In the rows, zero is written as 128.
Each path is a new rotation, seen through one point. The rows after it are directions, each followed by how far the rotation turns it, in degrees per step (0 if it stays put).
Each turn is a multiple of 5 degrees from 10 to 175, or 0.
Each row of a path follows its step; steps can be skipped.
Path 1:
step 0: [124 131 125 121 122 128 134 119 124 129 128 124 122 135 125 130 130 131
 120 132 129 133 133 129 133 128 126 130 138 133 134 123 126 136 130 129
 130 130 125 120 130 134 126 127 135 128 119 129 125 132 136 132 124 118
 142 137 126 134 132]
step 1: [125 134 131 122 125 120 131 130 128 131 129 130 128 129 131 139 136 123
 118 122 123 137 134 123 129 121 132 130 122 122 127 130 130 127 129 126
 118 135 129 125 137 129 128 131 135 127 116 135 127 127 127 129 139 123
 125 129 131 133 122]
step 2: [118 127 135 117 127 137 132 125 125 118 133 122 121 128 135 129 131 127
 133 126 134 126 125 125 130 120 132 130 134 129 134 128 128 129 131 127
 123 127 129 131 133 132 130 122 128 118 122 125 121 134 138 132 138 128
 131 127 128 138 126]
step 3: [125 134 135 120 136 122 124 132 126 126 123 129 124 129 130 126 129 121
 131 129 131 132 129 125 127 124 129 132 132 125 138 121 122 123 119 132
 119 126 131 129 140 126 128 128 126 127 121 127 131 123 116 133 137 132
 120 138 128 127 132]
step 4: [121 133 123 128 126 131 133 125 126 123 127 128 127 132 125 133 123 124
 120 123 140 125 127 128 129 128 136 134 140 133 136 127 132 131 124 131
 131 117 133 131 137 138 134 125 131 127 133 122 125 132 128 132 130 125
 128 133 137 127 138]
step 5: [126 135 129 126 125 124 129 125 127 131 132 131 129 133 123 128 132 126
 127 126 118 142 135 129 128 131 130 123 133 126 133 120 127 126 128 135
 124 124 128 122 133 136 131 124 129 139 123 126 129 136 123 131 127 121
 126 145 131 130 127]
step 6: [126 132 122 123 120 130 131 131 131 131 132 121 126 126 132 134 131 129
 121 123 130 135 122 120 133 122 136 129 125 133 132 124 134 125 131 127
 130 131 121 127 131 140 136 127 137 135 118 126 122 126 132 134 132 122
 133 122 139 131 127]
step 7: [125 126 130 122 123 127 131 124 127 131 133 124 125 135 132 129 134 127
 135 131 131 136 133 133 131 125 125 130 131 127 131 119 124 127 128 128
 115 127 121 124 139 126 135 128 124 124 115 126 130 121 133 128 134 123
 138 132 122 136 122]
step 8: [121 130 136 120 136 130 134 129 129 129 122 120 131 122 127 131 130 122
 120 127 134 129 130 130 133 119 131 130 126 132 138 128 131 130 122 125
 124 132 136 129 140 132 124 135 131 120 120 128 132 122 131 132 136 125
 126 125 137 126 127]
step 9: [117 136 128 123 124 135 130 122 119 123 128 125 124 137 128 126 126 119
 128 124 136 127 131 128 125 128 134 127 133 119 133 126 122 135 132 135
 118 121 133 130 132 122 125 126 128 127 123 125 134 135 132 133 132 125
 129 139 129 128 132]
step 10: [130 139 127 123 132 122 124 128 129 121 123 133 127 130 124 127 128 123
 122 128 128 133 127 125 130 119 128 126 134 130 134 120 131 120 132 133
 131 132 131 123 139 134 124 127 141 128 125 129 127 139 122 136 134 129
 124 133 138 132 132]
step 11: [122 137 117 123 118 133 130 126 126 127 136 133 121 131 127 131 133 131
 122 121 130 132 127 122 125 125 130 137 134 130 132 120 128 130 123 126
 123 118 117 126 131 131 132 119 127 131 127 130 121 131 129 127 136 129
 131 136 133 132 127]
Directions:
[129 128 131 127 127 129 128 128 124 129 130 127 128 127 130 126 126 128
 128 128 128 128 129 130 126 129 127 128 129 129 127 126 127 128 131 129
 126 128 126 127 128 128 128 129 127 128 128 129 126 128 129 127 126 130
 129 133 126 129 129] => 160
[129 131 126 129 126 129 127 127 130 131 127 128 126 127 129 130 129 129
 126 129 125 130 126 129 129 129 126 130 129 129 127 130 129 128 130 128
 128 129 126 126 126 130 127 127 129 129 129 127 127 129 127 126 130 127
 130 129 128 130 128] => 65
[128 129 126 127 127 127 128 128 130 127 129 126 128 130 130 127 126 129
 130 131 127 127 126 127 127 129 128 127 127 130 129 127 124 124 128 130
 128 130 126 129 129 127 128 127 129 127 128 129 127 127 127 129 129 131
 130 127 129 128 129] => 95
